In the rows, zero is written as 128.
Named moves, each a turn or a mirror, and the order they were made in; the first pair answered
k_381 (before -> after):
[163  97 131 176 145 111  72 129 161 116 123 131 162 156 136  63 115]  ->  [149  82 133 175 144 101  94 149 151  99 133 134 144 148 134  45 118]
[184  99 158 165 132 108 117 136 120 106  54 180 120 113 142  94 193]  ->  [189 105 155 165 138 117 105 128 128 107  54 177 127 120 146  92 198]
[148 166 112 103 108 171 102 111 138 175 138 131 137 168 134 204 149]  ->  [120 126  91  88  91 170 186 163 117 101 167 153  79 135 130 136 132]
k_681 (before -> after):
[121 118 103 169 154 136  66 117 169  79 141  96 137 142 117  31 146]  ->  [122 117 102 174 147 132  76 113 163  72 135  91 122 139 124  34 155]
[168 176 162 107 108 130 101 154 152 109 150 174 138 130 114 157 107]  ->  [ 96 152 126 113 139 136 117  96 122 174 166  96 161 171 120 156 102]
[151 114 136 138 143 123  73 129 134 143 120 119 176 176 137 114 112]  ->  [134  87 105 147 149 124 104 107 112 146  80  93 160 149 139 111 128]
[126 114 120 150 105 134 194 112 115  85  82 119  72  48 101 151 184]  ->  [178 187 188 116 108 139 135 166 174  68 170 173 121  93  92 151 127]
k_37 (before -> after):
[167 129 169 135 140 130 131 171 113 121 132 182 118 137 136 136 110]  ->  [157 127 160 142 150 131 129 132  87 166 104 158 130 145 149 158 120]
[151 135 119 132 162 138  91 137 145 109 140 105 161 143 123  96 154]  ->  [151 161 128  83 139 147 140 144 114 110 130 134 106  95 119 136 174]
[143 125 127 111 118 116 119 161 136  84 154 162 113  95 117 100 127]  ->  [119 115 112 116 133 115 144 101  80 163 108 123 116 108 137 161 135]
[134 129 133 142 126 105 122  94 146 167 117 138 170 146 129 135 159]  ->  [145 146 137 123 107 110 129 131 175 109 146 174 158 123 114 117 157]
Then:
Between the rows of a pair lie 2 to 3 moves.
[ 72 118 110 108 151 122 182 131  79 165 140 103 127 147 155 140 103]  ->  [116 121 118 119 129 111 181 135  78 136  77 148  92  86 146 146 146]  k_381, k_681
[ 94 126 110 115 102 147 145 159 137  95 197 100 133 141 129 109 102]  ->  [115 129 123 120  91 146 145 173 150  81 183 121 125 129 126 103 106]  k_681, k_681, k_681
[ 89 114 109 107 121 124 152 138 152  73 138 108  98 107 100  83 136]  ->  [ 90  97 108 133 131 112 129 122 153 100 134  80 128 131 111  73 139]  k_37, k_37
[190 100 137 172 130  83 107 135 125 136 101 161 164 147 156  94 131]  ->  [188 112 137 144 112  95 173 149  91 126  98 184 119 109 160 114 134]  k_381, k_37
[147 114 121 124 107 156 148 120  87 143  98 120 109 147 111 154 140]  ->  [136 114 128 118 112 153 136 114  95 163 108 117 125 156 114 158 124]  k_681, k_681, k_681
[112 113  98 170 168 118 152 150 118 114 138 131 156 141 142  77 113]  ->  [119 126  98 159 150 124 191 143  98 110 114 161 120 100 149 107 130]  k_681, k_37
[127 146 116 114  98 133 173 133 131 116 113 126 102  89 109 143 145]  ->  [133 139 129 125 107 131 136 158 168  85 137 122 118 112  97 102 130]  k_37, k_37
[113 103 112 149 153 127 117 129 150 101 144  94 139 148 111  84 128]  ->  [113  97  97 155 149 115 127 109 124 128 106  86 129 125 117 104 142]  k_681, k_37, k_37
[149 163 134  84 140 147 162  97 117 122  77 150 100 101 123 188 171]  ->  [ 98 152 123  57 145 154 206 133  99 112 152 135  99 135 128 144 135]  k_681, k_681, k_381
[104 122 127 144 110 169  37 134 198  99 109 125 150 113  99  86 184]  ->  [ 68 147 125  87  86 195 141 121 121 133 106 152  88  81 108 168 180]  k_381, k_681, k_37
[ 88 103 105 129 142 125 152 161 154  89 183 102 112 140 134  68 108]  ->  [119 143 133  91 106 143 196 165 119  86 149 171  69  84 137 127 119]  k_37, k_681
[141 144 143 159 144 117  63 120 181  95 104 160 150 118 104 139 147]  ->  [113 142 118 140 142 130 107 134 179  59 120 150 116  84  94 113 164]  k_681, k_681, k_37
[125 135 139 119 125 136 132 105  89 164 123 124 124 125 144 181 141]  ->  [134 129 142 112 113 131 154 130  90 133 118 145  98  97 145 164 140]  k_681, k_381
[141  61 103 150 139 117 142 165 132  77 116 112 111 105 140  41 136]  ->  [151 121 114 106 119 143 197 138  64 152 105 159  81  82 153 162 138]  k_681, k_37
[110 131 137 131 140 142 110 118 108 169 110 132 140 129 136 185 119]  ->  [127 107 137 155 144 127  70 144 151 120 116 129 162 140 131 122 112]  k_681, k_37
[169 121 155 155  95  91  91 116 130 126  91 151 105 105 117 136 157]  ->  [121 153 154 120 108 113 100  93 122 190 158 118 135 163 114 170 129]  k_681, k_37, k_681
[113 178 124  85 111 160 122 108 144 134 170 123 139 129 103 177 124]  ->  [ 98 119  90 126 115 147 144  76 122 144 102  93 116 115 117 156 161]  k_37, k_681
[171 154 159 110 124 131 108 151 123 109 154 160 145 162 145 145 113]  ->  [119 151 127  90 124 136 161 112  92 145 137 133 121 145 136 173 127]  k_681, k_37, k_37
[133 163 137 113 117 163 127 121 146 123 146 153 134 123 133 182 144]  ->  [ 94 111 116 134 144 149 138 110 131 143 146  99 145 164 146 135 131]  k_681, k_381, k_37
[111  69 106 173 150 110 112  88 125 146 105  66 158 160 131  69 135]  ->  [174  96 130 184 131 116  91 100 140 114  53 116 151 118 126  95 167]  k_681, k_381
[ 98 126 129  71 136 152 189 140  91 149 157 126 122 172 149  93  60]  ->  [128  93 120 136 157 133 102 139 156  95 108  97 156 162 137  24 102]  k_381, k_681, k_37
[136 146 155  91 125 110 146 179  97 126 169 170 128 130 164 155  74]  ->  [149 151 159 105 135 107 100 147 120 157 161 148 162 156 162 171  71]  k_381, k_37
[ 78 153  87 110 116 165 127  94 133 132 142  84 131 102  95 147 168]  ->  [114 146 103 143 129 147  77  75 153 138 105  86 161 120 101 142 175]  k_681, k_381, k_37
[143  64 127 161 140  83 205 150  82 114  73 154  83 100 181  92 135]  ->  [159  70 135 194 166  72 113 102 117 169  56 113 152 154 186 108 138]  k_37, k_381
[126 163 108  96 129 148 123  80 126 139 117 113 127  97 106 179 168]  ->  [141 175 128 107 143 141  72  91 161 133 147 103 158 135 101 160 149]  k_681, k_681, k_37
[154 125 141 143 124 107  83 102  79 130  98 101 166 133 149 123 162]  ->  [170 154 163 114 111 122 106 138  91  92 126 155 146 105 135 137 151]  k_681, k_681, k_37
[170  68 141 177 143 103  91 126 174  79 112 118 128 104 123  73 177]  ->  [103 139 133 110 161 142 101  86 151 189 202  86 164 179 124 160 117]  k_37, k_681, k_681
[169 120 144 130 107 111 130 160 126  77  94 177 120  90 119 126 143]  ->  [ 77 101 103 122 143 111 136  98 116 164 129  72 163 163 126 127 112]  k_681, k_681
[139 170 128  94 105 157 158 153 107  99 136 165 117 100 106 142 116]  ->  [102 110  98 118 134 135 177 145  71 128 130 120 127 128 130 107 107]  k_37, k_381
[120 139 138  93 110 135 184 147 111 116 152 142 101 117 133 131 111]  ->  [146  84 127 157 136 107 129 132 132 106 105 112 127 131 145  82 124]  k_37, k_681, k_37
[161 167 142 128 131 112  84 122 103 138 162 135 143 161  83 143 121]  ->  [134 143 110 132 116 118 133 104  63 132 114 124 105 124  91 154 159]  k_37, k_681, k_681
[129 145 141 132 148 134  99 130 115 160 171 137 155 165 143 147  92]  ->  [111 123 130 134 149 123 130 143 103 143 171 130 136 166 151 104  88]  k_381, k_37, k_37
[121 110 107  93  94 123 168 136 131 106 101 133  99 111 128 149 117]  ->  [144 140 135  91  99 119 109 139 158 126 129 131 137 136 124 169  94]  k_681, k_381
[150 138 118 163 123 111  56 137 163  99 115 118 135 118 131 130 170]  ->  [118 105 106 168 137 106  72 124 145 107 105 101 131 132 152  99 161]  k_381, k_37, k_37
[180 153 153 125 123 130 113 133 137 120  96 167 114 112 125 151 134]  ->  [140 173 154  93 129 137 132 135 131 144 158 153 129 146 128 157 102]  k_381, k_681, k_37
[181 113 128 116  92 127 156 143 106 100  73 192  56  97 178  98 134]  ->  [213 172 169 117 107 131  53 127 169 125 125 186 135 156 167 136 107]  k_381, k_681, k_37
[191 206 178 118 113 141 108 149 130 143  94 194 116  92 129 225 143]  ->  [151 134 134 182 155 113  66  79 119 201  54  89 170 155 157 184 152]  k_37, k_681
[121 124 128 102 132 138 176 131  80 168 149 129 125 152 154 135  86]  ->  [116  87 118 130 128 125 165 160 108 109 135 111 114 141 136  64 103]  k_37, k_681, k_37
[123 152 119 152 143 140 117 125 161 138 164 121 158 173 103 165  94]  ->  [145 131 117 157 121 132 165 150 144  83 110 160  91  99 106 140 135]  k_681, k_381, k_681
[113  75  91 186 132 106 100  76 154 122 102  67 128 123 112  80 170]  ->  [116  90 102 140 103 125 158 117 141  64 119 111  64  70  94  76 176]  k_381, k_37
[ 74 192 115  74 106 154 131 100 143 128 165 124 135 103  96 187 138]  ->  [ 47 131 104  86 119 135 163 140 136  90 184 105 125 132 105  90 116]  k_37, k_381
[136 146 170 138 101 150 144 141 143 122 167 142 159 124  97 140 122]  ->  [119 102 138 177 117 131 139 120 132 128 130  92 167 135  99 102 139]  k_681, k_681, k_37
[170 101 142 137 138 105 133 174 123  91 126 178 118 131 151  83  99]  ->  [166 107 139 125 132 117 166 174  86 107 104 188  98 106 156 111 108]  k_37, k_37, k_37
[ 96 104 146 129 118  96 123 102  87 184 114  95 139 163 160 155  98]  ->  [118  97 156 121  91  96 168 151  85 106  96 157  89 110 169 125  96]  k_381, k_681
[113 139 127 151 142 123 102  90 123 173 110  96 154 136 113 154 148]  ->  [132 165 140 145 142 124  86 106 146 173 134 110 164 142 107 164 137]  k_681, k_681, k_681
[ 58 148 133 135 120 124 217 104  66 153 147  97 135 131 133 133 100]  ->  [130 187 189 111 104 125 186 160 102  99 164 174 139 127 120 136  88]  k_681, k_681
[133 139 130 130 128 156  88  79 111 158 148 118 188 132 147 187 154]  ->  [138 134 128 135 131 144  64  95 130 133 161 115 197 142 142 161 149]  k_37, k_37, k_37
[141 145 144 134 126 136 149 102 117 144 104 141 109  94 133 183 148]  ->  [147 156 152 148 155 131  89 113 152 154 131 130 163 146 137 155 125]  k_681, k_37
[122 122 140 178 130  95  97 120 146 111 140 133 140 149 133 116 148]  ->  [119 165 140 146 113 109 108 109 135 140 153 149 135 140 134 174 146]  k_37, k_381, k_681
[ 93 143 128 110 105 162 118 144 146 105 168 138 149 158 123 143  78]  ->  [ 86  85  96 158 114 143 130  98 121 115  80 101 141 142 136 134 123]  k_681, k_681, k_37
[ 95  89  50 153 112 177 136 121 102  92 148  74  76 125  93 104 170]  ->  [181 158 126 155 110 179  45 139 161  89 159 150 119 126  90 157 155]  k_381, k_681, k_681
[ 99 133 134  78 169 134 123 208 163  83 208 155 146 158 135  43  69]  ->  [ 18  90  72  92 175 137 184 121  90 165 148  75 128 147 157  84 102]  k_681, k_37, k_37
[128 101  67 144 117 122 170 172 127  57  84 153  88 121 114  86 134]  ->  [ 78  86  42 142 130 128 170 138 105 104  88  94 108 144 121  83 131]  k_681, k_681, k_681
[122  71 108 162 155 106 111 101 134 156  92  80 153 123 128 108 152]  ->  [126 126 132 115 136 129 100 165 182  98 197 125 153 139  97  88 105]  k_37, k_681
[149 119 136 146 112 106 105 158 151  93 127 113 153 167 132 132 114]  ->  [129  93 120 138 116 109 161 164 114  97 115 110 111 153 146 128 117]  k_37, k_37, k_381
[116 114 118  91 121 132 123 189 140 119 189 135 154 171 125  87 132]  ->  [142 119 108 135 121 134  73 104 135 166  96 109 174 150 131 153 185]  k_681, k_681, k_381
[131 165 125 106 120 143 137  86 137 139  99 151 130  92 109 189 159]  ->  [157 122 120 160 133 126  95  92 169  93  79 138 151 111 107 125 167]  k_37, k_681, k_681
[146 136 111 157 153 124  54 125 183  43  70 128  97 114 135 105 148]  ->  [150 148 113 138 139 133  91 131 176  43  66 156  74  83 129 127 154]  k_37, k_37, k_37
[120 155 135 110 104 130 104 178 176  82 125 115 139 109 102 110 124]  ->  [ 78 142 110 111 124 133 107 130 141 157 111  53 159 151 112 148 114]  k_681, k_37, k_37
[124 143 132 126 119 129  99  95 120 162 119 108 135 125 123 149 143]  ->  [119  98 120 149 130 121 109 104 114 137 107 100 131 126 132 101 147]  k_681, k_381, k_37
[100 162 146 123 158 106 143 173 124 142 175 162 135 140 179 169 104]  ->  [106 145 133 149 156 105 130 139 107 173 100 139 124  99 177 199 147]  k_681, k_681, k_381
[154  83  97 185 159  98  95 123 131 120  25  97 160 125 136 132 179]  ->  [183 144 120 151 133 120  97 135 148  98  25 149 137  79 111 175 188]  k_37, k_381, k_37
[137 118 149 113 141 126 107 168 149 117 178 167 131 163 117  96  85]  ->  [160 110 141 122 131 122 134 168 142  95 132 189 107 121 123  88 107]  k_681, k_681, k_681
[ 76 102 104 116 147 133 173 123 102 153 142 110 118 146 139 122 106]  ->  [113 131 125 114 141 141 125 149 155  99 181 130 140 150 116  85  98]  k_381, k_37
[112 157 113 113  92 164 158 130 176 152 174 159  90  89  84 138 127]  ->  [104 148 115 141 113 148  95  84 182 202 155 119 136 129  86 148 117]  k_381, k_37
[121  75 122 117 119 135 184 146 123  91 110 118  71 120 130  78 130]  ->  [174 103 162 127 122 128 160 162 136  82 101 166  84 121 137 100 125]  k_37, k_681
[163 111 119 130 119 121 165 172 115  90 102 162 110  94 141 114 143]  ->  [147 102 126 143 140 117 104 171 141 115 152 124 159 162 147  80 109]  k_37, k_37, k_681
[ 66 109  84 134 114 146 160 124  99 137 135  82 101 103  75 113 133]  ->  [ 88 115  93 159 127 139 101 106 142 162 135  68 148 130  78 120 137]  k_37, k_381
[173 153 148 151 102 139  84 126 182  87  93 146 119  77 115 119 172]  ->  [109 195 141  96 108 165 114  94 150 178 163 105 140 129 114 187 127]  k_681, k_37, k_681
[179 113 157 144 128 100 129 175 131  81 112 162 121 138 133  72 109]  ->  [156  78 137 159 135  98 145 157 109  83  84 141 101 120 142  72 126]  k_681, k_681, k_681
[114  58 106 155 158  99 190 135  39 147  91 115 109 150 177 102  99]  ->  [135  72 134 145 151 103 147 193 104  87 146 145 131 160 157  34  74]  k_37, k_681
[124 143 141 114  86 132  73 101 192 155 154 125 156 140 121 138 121]  ->  [ 97 150 117  95  84 143 119  84 163 175 144 113 128 128 117 163 130]  k_37, k_681
[109 127 104 147 150 139  94  93 163 129 100  86 142 131 119  94 156]  ->  [137 166 136 102 130 150 136 157 148  73 144 174 104  99 118  92 131]  k_381, k_37, k_681
[162 113 149 140 152 121  91  80 142 142 114 135 171 196 156 116 114]  ->  [186 100 150 154 130 110 109  96 128 108  63 166 138 145 150 116 145]  k_681, k_681
[ 65 113 108 127 137 139 147 164 155 129 153  88 135 130  83  74 100]  ->  [117 167 135 126 105 155 114 162 186 106 121 132 127  88  69 113 130]  k_681, k_381, k_37
[147 182 122 103 122 107  93 150 133 110  96 171 109 124 125 212 104]  ->  [151 158 120 109 124 103  91 195 153  67 123 180 100 125 121 155  93]  k_37, k_37, k_381
[ 84 161 114 112 137 160 108  85 147 163 177  87 165 188 114 138 121]  ->  [ 93 119 103  94  95 151 217 136  96  95 129 137  74 104 117 115 145]  k_381, k_37, k_681
[131 154 168  88 142 128 194 129  94 167 163 161  97 135 127 202 100]  ->  [126 135 157 114 166 125 171 108  93 208 150 125 129 160 139 203  96]  k_37, k_37, k_37
[162 146 150 138 136 110 116 202 155 129 156 172 164 151 128 118 101]  ->  [131 135 116 129 119 120 175 145  83 194 102 144 127 123 138 190 120]  k_37, k_681, k_681
[120  92 110 139 135 114 131 163 135  81 128 128 113 131 124  66 124]  ->  [107  91 110 153 156 111 114 128 123 139 122  90 157 168 140  89 105]  k_681, k_37, k_37
[ 99 122 111 112 130 140 180 100  94 156 118 108 113 117 136 165 119]  ->  [106 149 132  80 122 153 169 148 128 114 179 137 110 124 112 141  99]  k_37, k_37, k_681
[132 131 113 133 101 130 121 134 179  61 116 122 103  78  79  95 175]  ->  [133 161 128 142 117 143  59 100 201 115 133 101 161 120  73 135 156]  k_381, k_681
[139  86 137 133 171 131 140 163 138 137 127 157 154 171 120  84  87]  ->  [115  85 117 124 167 139 170 128 103 169  92 133 129 148 131 117 117]  k_681, k_37, k_37
[146  99  89 174 148 113 137 105  96 160  78 105 135 116 104 109 144]  ->  [138 111  91 160 165 111 109 101  99 184 119  89 160 150 107 114 122]  k_681, k_681, k_681
[135 173 162  98 118 147 101  93 164 145 156 141 134 109 120 194 134]  ->  [104 155 144  83 131 147 127 109 151 148 202 115 131 141 120 168 112]  k_381, k_681, k_381
[146 114 133 170 152  97  84 117 134 172 116  94 182 167 166 118 117]  ->  [155 135 138 115 129 112 173 196 117 102 167 171 106 123 164 105  98]  k_381, k_37, k_681
[163 156 130 115 119 136  95 103 148 122  90 154 115 114 116 105 144]  ->  [120 137 107 122 138 143 100  76 131 166  96 100 137 145 116 103 140]  k_681, k_681
[169 109 134 150 107 111  73 117 121 131  99 137 132 129 150 136 111]  ->  [152 153 140 101  86 140 107 138 122 118 153 157 113 113 133 165  91]  k_37, k_681, k_37
[101 125 103 122 110 126 134  86 125 168 173  92 159 130 129 140 133]  ->  [131 120 103 144  96 119 145  83 116 148 107 116 125  82 130 152 170]  k_681, k_381
[123 105 128 100 124 112 189 139  89 140 128 135 105 132 158 133 104]  ->  [156 140 159 109 124 116 122 110 116 168 117 134 151 148 162 181 109]  k_681, k_381
[138 102 136 139 123 103 114 103 149 128 103 101 137 119 123 123 142]  ->  [113 118 128 122 119 118 122 107 148 145 141  84 144 136 116 125 132]  k_37, k_681, k_681
[150 104 138 138 110 108 149 150 123  92  93 156 101  94 135  96 149]  ->  [150 143 151 142 133 120  64 120 165 146 138 127 169 158 132 130 127]  k_381, k_37, k_681
[137 119 103 146 135 133 145  98 113 128  92 142  99  87 120 161 163]  ->  [137 168 132 113 144 142 104 129 154 126 183 141 136 137 109 157 108]  k_681, k_681, k_37
[112 130 144 117 112 135 173 137 131  97 159 166  82  97 119 134 141]  ->  [113 107 144 140 128 126 121 145 172  84 182 138 119 132 117  88 128]  k_37, k_37
[ 84 159  90 171 157 163 152 129  98 138 167  76 128 152 169 134  79]  ->  [106 160  95 152 128 161 193 150  85 104 132 126  82  93 164 151 119]  k_37, k_37, k_681
[122 129 121 119 110 142 148 122 104 111  96 124  94  84 124 143 171]  ->  [104  95 100 146 135 121 127 130 120  97 116  88 126 122 128  77 150]  k_37, k_381
[155  95 146 178 168  83 118 144 114 136  50 117 154 130 153 107 150]  ->  [172 101 163 159 155  94 120 186 132  94  86 151 141 125 155  84 132]  k_681, k_381
[150 105 138 150 134 114 137 150 134  83  99 161 112 109 134  93 141]  ->  [132 122 141 148 156 113 112 115 130 159 128 124 165 181 150 125 112]  k_681, k_37, k_37
[101 126 107 119 119 135 176 128 100 134 136 121 106  99 121  99 130]  ->  [114 153 126 110 123 137 146 142 119 142 178 135 128 126 115 101  97]  k_681, k_681
[ 83 156 150  80 128 125 105 121 180 177 183  91 166 126 111 156 116]  ->  [ 43 121 120  73 116 126 172 121 153 156 166  83 120  91 116 132 136]  k_37, k_381, k_681
[126  92 102 143  81 110 155 164 134  72 155 102 115 128 112  91 118]  ->  [120 111  99 150  88 117 147  85  99 164 106  79 130 128 125 187 134]  k_37, k_381
